The same turns and mirrors carry the whole set onto itself and the rows of a family onto each other. Which other rows belong to the same family as each row named below? List them in the order they appear above.
These 21 rows form 7 families of 3 rows each.
k_833: [ 12  15 -18   5   8  15   7   3   0  -6  -4 -21  -2   2   6  -6   6  30
  -5  -4  -9  -7  -5  -3  -4  -6]
k_437: [  8   3  -8  12  18   6  -4 -15 -13  15  13   3  17   0  -9   1  13  -8
   0   7   7 -10   1  13  -5  -8]
k_296: [ 16  12  -8  -3   6  11   3   0  -4 -13 -13  -1   0   7  12 -20   4  32
  -2  -1 -15   1  -3  -7  -8  -1]
k_360: [ 20   0  13 -16  13   2  -6  -7  -8  -1 -11  21   8   0  14 -19   5  -2
   3   6  -3  12   0   6  -6   9]
k_352: [  3  -8   0 -11  11  -9 -12  13   0  -5  -4  23  -1   3   9 -12 -10  13
  -4   9   7   8 -16  -5   5   8]
k_373: [ 20 -12   9  -5  -3   4   5  -7 -14  -8 -11  14  10  12  14  -6  12  -6
   9   2 -11   4   2 -16   1  10]
k_58: [  6  23  -4  -1 -11 -11  -1   9   2  -7   8 -13   5  12  -5   3  -8  -9
   1  -6  19  -9   3 -10  -5 -11]
k_680: [  1   5   7 -13  -8   6  -5   5   4   4  -5  20  -1  -3  18  -9 -10  -2
  -5  -5 -20   7  -6  -8 -16  16]
k_206: [  6   6  -2   0  11   8   6   1 -10  19   8 -12  -1 -19 -25  14   0  -1
  -5  -2   6   6   8   2  -4  -2]
k_382: [ -4  10 -10  -3  -5  12   2  11  11  14  10 -14  -6 -12   9  13  -7  -4
 -11 -10  -9  -5  -9  -1  -9   9]
k_270: [ -6  -8 -14  11  15  -7 -12   4  -7   5  13  17   9   5  -9  -2  -4   9
  -4  12  12  -7 -15  -1   4  -5]
k_133: [  6  19   3   0 -12 -14  -5   1  -5 -10   4   8  11  18  -5  -9  -8  -9
   5  -1  14  -6   5 -13  -9 -11]
k_695: [-10   5  -9  14  -4   8  -5  -8  -6  16  14  17  11   0  -4   1  -3  -8
  -4  -1 -14 -10  -4  -5 -19   1]
k_370: [ 11  -8  -9  16   1   8   8 -11 -16   5   8  -7  15   9  -4  12  18 -11
   6   1  -2 -13   1 -10   3  -2]
k_726: [  8   0  11  -3   9   3   0  -8 -19  12  -1  20   7 -10 -22  -6  -1   0
   1   5  -3  14  13  -5 -12   0]
k_85: [  0  -3 -14  -5  14  -4  -7  20   8   3   7  -8  -6  -5   3   7  -8  12
  -9   3  15  -2 -19   1  12   4]
k_738: [ 19   8  -2 -15  15   8   3   7   6   7   0 -24  -3 -12  12   7   6  -3
  -6  -4   8   3  -6  15   4   7]
k_902: [  9  12 -17  13   8  12   2  -9 -10  -5  -2   0   8   9  -1 -15   8  29
  -1   2 -13  -9  -2  -5 -10 -11]
k_577: [ 21  -5  -1  -9  -1   9  12   7  -1  -3  -5 -24  -2   0  16  14  12  -6
   1  -7  -2   0  -3 -10  10  11]
k_641: [ 15   4  14 -22   7   5   4   9  -5   8 -10  -2  -9 -19  -7   1  -5   4
  -4  -4   0  22   8  -3  -5  10]
k_684: [ 11  21   7 -13 -13 -13  -2  12   4 -14  -3  -4   1  13   5  -7 -11  -6
   2  -6  15   0   3 -12  -6  -3]

Same family as k_133: k_58, k_684
Same family as k_373: k_370, k_577
Same family as k_641: k_206, k_726
Same family as k_352: k_270, k_85

The same turns and mirrors carry the whole set onto itself and the rows of a family onto each other. Which other rows belong to the same family as each row named below? List them in the order they appear above.
These 32 rows form 4 families of 8 rows each.
k_945: [  1 -17   8   6 -32   8  -3 -25  -3 -10  14]
k_686: [ -9  -2 -19 -11 -26 -11  -4  -8  -7 -14   4]
k_711: [-11   8  -4 -10 -17  10   6 -11   5  12   6]
k_535: [ 17   1  -4  -8 -21  10   9 -22 -21  -4   6]
k_197: [  7   8   3   1  -5  -7  13   3 -16  -3  -4]
k_292: [ -1 -16  -5 -16 -13 -18  15 -14  -3 -15   9]
k_554: [ 11   4  -2  13  -3 -12  12   0 -16   0   9]
k_746: [ 17   2  -8  -5 -29   4  15 -19 -18  -3  18]
k_642: [  3  -8   9  13 -22  12 -10 -15 -10 -22  15]
k_232: [ -3 -22  -9  -5 -13 -18   8 -13 -12 -18  15]
k_184: [ -7   2 -18  -2 -15 -11 -13 -10  -3  -7   2]
k_139: [ 12  11  15   1  -3   6  14  -4 -11 -11   6]
k_273: [ -7 -15   5 -13 -15   2  27 -14  -4   1  19]
k_134: [-12  11  -3 -11 -12  20  10 -14   2 -11   3]
k_845: [ 16   1   7  -2 -19  11   9 -17 -21 -21  15]
k_9: [-10 -17   3 -13  -7   4  19 -14   4   5   7]
k_268: [-18  -3 -11  -8 -20  11   0  -8  -1   6   2]
k_485: [  6  -5   3  12 -31   6   1 -23  -2   0  25]
k_113: [ 20   7  -9   3 -17   3   6 -21 -16   1  14]
k_367: [-10   8 -11  -3  -6   2  -4  -9  -1 -24  -3]
k_153: [ -8   8 -17   2 -19  -8 -10  -8  -1 -19  11]
k_208: [  3 -15  -7  -5  -8 -15  11 -19  -5 -25  19]
k_669: [ -3  -9  11  22 -17  -7   7  -2  -1  -1  20]
k_750: [ -2   1  17  16  -6   6  -5  -2   0 -11   6]
k_731: [ -8 -10  16  16 -16  -9   1   1   2  -8   5]
k_364: [-10 -15  -3  -2  -6  -4   7 -13  -4 -33   8]
k_546: [ -4 -13   3  -7  -1  10  26 -16  -2  -2  19]
k_658: [  0 -19  -2  14 -31   5  -2 -17  -7  -6  21]
k_278: [ 13  11   0   2  -5 -10  16  -3  -6   4   4]
k_818: [ -3 -11   5  21  -8  -9  -1  -2   4   1   7]
k_968: [-11 -12   6 -10 -11  15  21 -17  -2 -20  13]
k_996: [-15   9  -7   0 -12  17   5  -5   2   4  10]

Same family as k_686: k_292, k_554, k_9, k_268, k_485, k_113, k_669
Same family as k_746: k_711, k_232, k_184, k_273, k_658, k_278, k_818
Same family as k_546: k_945, k_535, k_197, k_153, k_208, k_731, k_996

The same turns and mirrors carry the whole set onto itself and the rows of a family onto each other. Which other rows belong to the same family as each row named below? List them in the order they appear above.
These 15 rows form 5 families of 3 rows each.
k_201: [ 18  21   5   7  -7   1  -9  -5  -8  -6   7   7  -2 -11  -3   5  13]
k_974: [ 11 -10 -14  -1  -5  -1  11  33  -9 -15  -7  -4   8 -18   9  15  -2]
k_306: [-18  -8   2  -8  -9   7  18  -7  15   7  -4   2   2 -15  -3  -3  -1]
k_704: [ 11  -9 -12  -3 -13  -4  13  34  -7 -10  -9   2  10 -16  13  13   1]
k_154: [-16  -4   7  -5 -10   6  17  -7  21   6  -3   6   2 -15  -3  -1  -3]
k_781: [-18  -7   1  -5  -3   1  19  -7  17   1  -6   2   2 -17  -6  -1  -9]
k_863: [ 23  18   4   5  -2   3  -7  -5  -3 -10  13   9  -2 -13  -7   2   6]
k_475: [  5 -12 -15   0 -13  -3  10  31  -8  -9 -11   0   8 -17  12  17  -3]
k_241: [-18  -7   4  -2  -5   7  14  -8  17   5 -11   2   4 -14  -5   0  -7]
k_40: [ 23  21   5   7  -9   1 -11  -5  -2  -8   8   7   4 -12  -2   1   5]
k_630: [ 12 -11 -12  -1 -12   0   8  30  -9 -10 -10  -2  12 -19  16  16  -7]
k_216: [-17  -8   4  -6 -11   5  13  -7  22   3  -5   0   1 -16  -2   1  -6]
k_754: [ 22  19   9   6  -5   4 -10  -5  -4  -6   8   4   0  -5  -3   8   5]
k_992: [ 13 -11 -15  -6 -12   2   7  32  -5 -11 -10  -5  11 -14  10  15  -1]
k_132: [24 19  5  5 -5  4 -8 -3 -9 -5  9  2 -2 -8  0  4 10]

Same family as k_132: k_154, k_475
Same family as k_40: k_241, k_992
Same family as k_863: k_974, k_781
Same family as k_201: k_306, k_704

The same turns and mirrors carry the whole set onto itself and the rows of a family onto each other. Which other rows belong to the same family as each row named below? List them in the order they appear above.
These 40 rows form 5 families of 8 rows each.
k_24: [ 16  -2   3   0 -13   4   0  14  11   7   9  24   1  -1  10   1   3   5
   1]
k_678: [-21   1  -7  13   7   5 -10  -4  -8   2   1 -22   2   5  -4   0 -12  -1
 -13]
k_277: [-24   4  -8   4   6  -1  -9   2  -2  -5  12 -28   2   3  -6   2 -10  -2
  -6]
k_636: [ 19  -9  -1  -1 -16   3   4  14  10   8   2  20   6  -3  11  -2   3   4
   0]
k_243: [-18  -9 -19   7  -3  -2 -11  -8 -10   0   5 -22   2   8  -8   2 -10  -6
  -9]
k_624: [ 16   0   1 -11 -13   8   8  12   9   0   7  12  15 -14   8   4   9   2
   8]
k_222: [ 22  -2 -10  -1 -14   1   2   8  15  -2   5  17   4  -9   6   6   5   7
  13]
k_962: [-17  -7 -17   3   4   0  -7  -2  -8   1   4 -29   8   3 -13  -6  -8 -10
  -2]
k_607: [-22 -13 -15   7  11   1  -4  -2   2  -3   4 -25  -1  -4  -4  -1  -6 -12
  -3]
k_468: [-17  -4 -21  10   6  -8  -6   1   2  -2   9 -27  -3   4 -11  -6 -10  -4
   5]
k_518: [18  0  5 -3 -6  6  2 17 13  7 11 21  4 -4  6 -5  4  2  7]
k_342: [-20   4  -9   6  12   4 -10  -1  -8   2  12 -23   3   5 -15  -4  -9 -10
   0]
k_276: [20 -8  0 -5 -9  6  5 17 13  7  4 17  9 -6  6 -8  5  2  6]
k_700: [ 16   5   1   1 -16   2   9  19  14   0   1   9   7 -10   8   4   4   5
  13]
k_210: [-24  -4  -7  11  18   5  -7  -1   1  -1   8 -22  -3  -3  -5  -2  -6 -13
  -1]
k_542: [-14  -8 -26  14   6  -5 -11  -8  -2   1   4 -21  -5   6 -10  -4 -12  -1
  -1]
k_785: [ 13   8   9  -3  -9  14   6  12   5   5   5  16  12 -12   8   3   6   2
   4]
k_908: [-18   0 -15  21   8  -2 -11  -5  -4   5   3 -18  -8   9  -8  -4 -14   0
  -4]
k_849: [18  9  5  9 -9 11  7 14 10  7 -6 16  6 -8  6  0  3  5  9]
k_126: [-23 -15 -18  12   7   0  -9  -8   0  -3   4 -18  -6   0   0   5  -7  -9
  -8]
k_729: [ 28  -2  -2  -5 -19  -1   5   4   9   3  -3  13   9   0   3  -1   4   2
   6]
k_313: [ 26   6   3  -7 -12   1   7   9  11   2   3  10  11  -3   0  -5   5  -1
  12]
k_147: [ 18  -9  -5   3 -17   2  11   5  11   6  -1  16   6 -11  12   0   5   5
   9]
k_37: [ 15   7   6   4  -5   7   8   9  12   7  11  20   2 -10   7   0   5   4
  14]
k_345: [-21   5 -11  16   8  -4  -6   4  -1   3   8 -25  -5   7 -10  -5 -13  -3
   2]
k_763: [ 24   5   4   1 -18   1   1   1   7   5   1  19   4   4   5   4   2   3
   3]
k_393: [-24  -5 -10  15  14   4 -11  -8  -1  -1   8 -15  -8   2  -3   5  -8  -9
  -7]
k_328: [ 23  13   9  -1 -11   3   3   8   9   4   6  16   5   2   2   0   3   0
   9]
k_958: [23  2 -5  7 -7 10 -1  3 11  4 -2 24  3 -7  4  2  3  8  9]
k_400: [-16  -5 -19  -1  10  -1 -13  -7  -1  -8  13 -25   3   0 -10   0  -8  -2
  -3]
k_227: [-15  -8 -19   7  11   5 -14 -13  -6  -1   2 -20   3   2  -8  -4 -10  -1
 -10]
k_478: [ 19  -2  -1  -1  -7   6  13  10  13   6   4  13   8 -14   7  -6   7   2
  15]
k_960: [-18   2 -19   5  10  -1  -2  -5 -10  -2   1 -26  -2  -1  -7  -6  -6 -12
  -1]
k_105: [ 15   0   1   8 -15   4   7   3  10   7   5  24   0  -6  12   6   4   7
   6]
k_427: [ 19  -5  -5  -8 -14   9   3   2   6   0   4  19  11 -11   9   6   7   5
   3]
k_442: [-21   6 -19   8   7  -3  -7 -11 -11  -3   6 -17  -9   5  -4   3  -8  -8
  -5]
k_396: [-20  -1 -22   7   2  -5  -3  -9 -11  -3   0 -23  -5   2  -3   0  -7  -9
  -5]
k_449: [ 17   2   3  -1 -11  14   1   3   3   6   2  23  10  -9   9   6   6   6
   0]
k_301: [-21   2 -12  10   5   1 -14  -8 -10   2  12 -15  -2  11 -10   4 -11  -6
  -7]
k_275: [-19   9 -15   7  14   0  -6  -8 -10  -2   6 -20  -6   2  -8  -3  -7 -11
   0]

Same family as k_624: k_468, k_542, k_785, k_908, k_345, k_427, k_449
Same family as k_960: k_24, k_636, k_518, k_276, k_442, k_396, k_275
Same family as k_607: k_210, k_126, k_729, k_313, k_763, k_393, k_328
Same family as k_962: k_243, k_342, k_147, k_37, k_478, k_105, k_301

